Each named move below is a turn or a mirror, shown by a few rows before and after it. Which moves, in which order, take the first row of each later pair to the second? The first pair is answered.
move zepi:
[-2.8 -9.8 27.6 12.4 -9.5 -5.5  9.4 -0.9 12.0  4.1 -5.4 -8.3] -> [-17.2  25.7   8.0  -8.3  -5.7   3.6   7.3   8.6  13.0  -4.8   5.7  20.1]
[-14.6   6.4 -13.9  -9.8  11.0  11.4  -9.7  -1.2  -4.8  -0.2   2.5  20.1] -> [  2.4 -25.8   8.8   9.7   7.5   1.7  -3.1  -4.9  -7.6   9.1 -10.7  -3.4]
[ -8.8  11.4  18.6   6.1 -12.8   1.0  12.7   5.8  15.7  -8.7   1.0   9.3] -> [ -7.7   7.1  26.0   9.8 -14.9   2.7  14.7   3.8  18.4  -6.4   0.8   1.8]
move suta:
[ 8.6  6.2 -1.4 -9.9 -6.4 11.7  7.8 11.6 -6.4 -6.1  9.4 10.1] -> [ 13.9  -1.4   6.4  -6.7 -10.5   4.1  10.8   9.9  -9.5  -1.2   6.7   4.2]
[ 11.3   9.8  -7.8  -1.6   6.0 -12.7  -6.4  -4.0 -17.7   9.3  -3.7   1.1] -> [ 11.5   3.3  -6.1  -1.7   6.8 -11.2  -5.1  -7.1 -20.2   9.7  -2.5  -3.5]
[ -6.9  13.0   5.7   3.0  -4.9  40.5  -1.9 -11.2  29.0 -17.9 -13.4  26.2] -> [  3.8  20.8  23.2  -7.8 -14.8  30.1   3.3  -2.3  25.8  -6.1  -8.6  31.3]
move kif:
[-22.1 -23.1  29.6   0.5   1.7  20.9   7.1   8.4  30.3 -13.8  15.6  -8.9] -> [-26.5 -28.5   0.0   1.3  19.2  29.0 -11.0  -0.9  21.5 -15.8  13.7 -10.8]
[ -0.9  -0.2  29.7  32.5 -17.0   3.7  22.1   1.4  22.7  -4.3 -26.0 -14.2] -> [-14.0 -12.3  -4.1  36.9   4.3  20.5   4.3 -15.7  18.2 -16.6 -23.9 -15.7]
[ 18.9 -24.6  22.4   9.2  -7.7 -16.5  18.8   0.3  -2.8   5.9 -13.7 -21.0] -> [  9.3 -28.4  17.1  17.3  -6.3  -8.1  15.5  -3.5   7.1  -1.7 -18.1 -22.2]
Pairs:
Between the rows of a pair lie 2 to 3 moves.
[-18.3 -19.5 -35.2   8.9  16.0  24.8  -9.8  -5.8   2.9 -20.5  -3.8   1.2] -> [  2.8 -45.2   8.2  22.5  -3.1   2.8   5.5   2.3   2.0  -4.6 -13.0 -22.1]	suta then zepi
[  5.2 -25.5 -12.4   0.2  24.0   3.1  -8.5 -10.3   6.2  -8.5   2.3 -15.9] -> [ 22.4 -12.4   3.7 -16.5  13.5 -18.2  -3.5   5.8  -8.8  12.7   6.3  -8.7]	kif then kif
[ -7.0  18.9   9.0 -21.4  -9.0 -19.1  20.3  16.7   0.6   0.7  10.3   0.2] -> [-28.3   9.4  -1.3  -4.0  -4.7  -0.9  17.0   3.0  21.7 -20.2  -1.0  -6.8]	kif then kif
[-18.8  -2.7  21.6  15.3 -10.8  16.4   8.5  -9.7  32.4  -8.9  -7.9   8.5] -> [-24.6  20.4 -22.8  -5.8  14.5  20.1  -9.6  -8.8  12.5  -8.2   5.4  23.9]	kif then suta then kif
[-17.1  -5.5   2.4   1.1  -9.7  22.2  -4.8   4.1  19.1 -21.0 -14.6   9.7] -> [  7.2 -28.9  17.7  12.8 -11.3   5.8  -3.1   2.3   5.2  -1.4 -23.8 -10.8]	kif then suta then zepi
[ 11.0  -0.9  35.3   6.6 -14.1  -8.9  11.5   8.0  -3.3  15.8   0.8  -4.6] -> [-21.9   9.7 -21.7   6.6  12.3  22.3 -14.6  -8.5   3.2 -10.5   7.2   8.2]	suta then suta then zepi
[-24.9  14.1 -12.6 -15.1  -7.7  15.9  -2.5  22.9  32.9 -34.1   4.6  32.9] -> [-26.0  -9.2 -39.2  -7.2  11.6  19.8 -17.3  11.1  24.2 -34.2  -0.7  21.0]	zepi then kif then zepi
[  6.9  15.9 -16.0 -22.4  12.6  -6.0  -0.4   4.1 -19.2   0.0   8.5  19.6] -> [ 14.1 -21.8  24.2  10.6  -6.9  -7.7  15.2   3.2   2.6  -0.3 -10.3 -15.6]	zepi then kif then kif
[-11.7  25.8  22.8  -3.4 -14.8   6.9  10.4  13.0  17.1  -6.5  -2.1  20.5] -> [-20.9  30.6   2.6   0.0  -7.6  19.2   1.5   6.6  18.3 -12.5  -0.3  23.4]	zepi then suta then zepi
[-13.1   6.9 -26.2  -9.0  12.1  12.0 -12.5  -3.5  -6.6  -4.4  -1.7  10.4] -> [  7.6   7.3  -6.0 -23.4   3.2 -10.4  -2.7   7.2 -20.2  13.0   6.0  13.8]	kif then suta
[ -4.9 -29.7   5.3   0.2   0.9   4.7  -4.9   5.0  12.8  -8.5 -14.2 -11.8] -> [  4.9 -23.4  23.5  -3.4  -9.1  -3.5   1.5  13.1  10.4   1.1  -8.8  -7.8]	zepi then suta then zepi
[ 16.2 -10.2 -20.8 -10.0  -3.6   6.4  -4.6 -14.0  -1.9   5.6  14.2 -21.7] -> [ 15.3  -7.9   5.8  -8.8 -21.3   4.0   7.5  -5.4  12.5   5.9  10.1 -18.6]	kif then kif then kif
[ 20.7 -30.8  -7.0 -10.1  -0.5  -7.1   0.3 -13.8 -17.2  11.5  -8.8 -34.2] -> [  7.5  32.8  -1.3 -37.1 -13.4  -0.4   9.0   4.3  -6.3   5.7   8.2  12.9]	kif then zepi then kif
[-29.1  30.8   6.7  -2.1  -4.4  25.9   3.5  -4.9  32.1 -36.1   8.7  23.3] -> [-10.0 -37.2  -8.9  32.1   6.6  20.4 -10.3 -27.2  18.3 -25.0 -11.5 -24.2]	zepi then kif
[-16.0  12.4  10.6   9.2 -14.4  21.5  15.0   3.0  29.0 -22.5  -2.4  11.8] -> [-10.8 -26.6  -6.7  27.1  -2.0  18.8   3.2 -12.0  17.1 -17.0 -16.8 -14.9]	kif then zepi
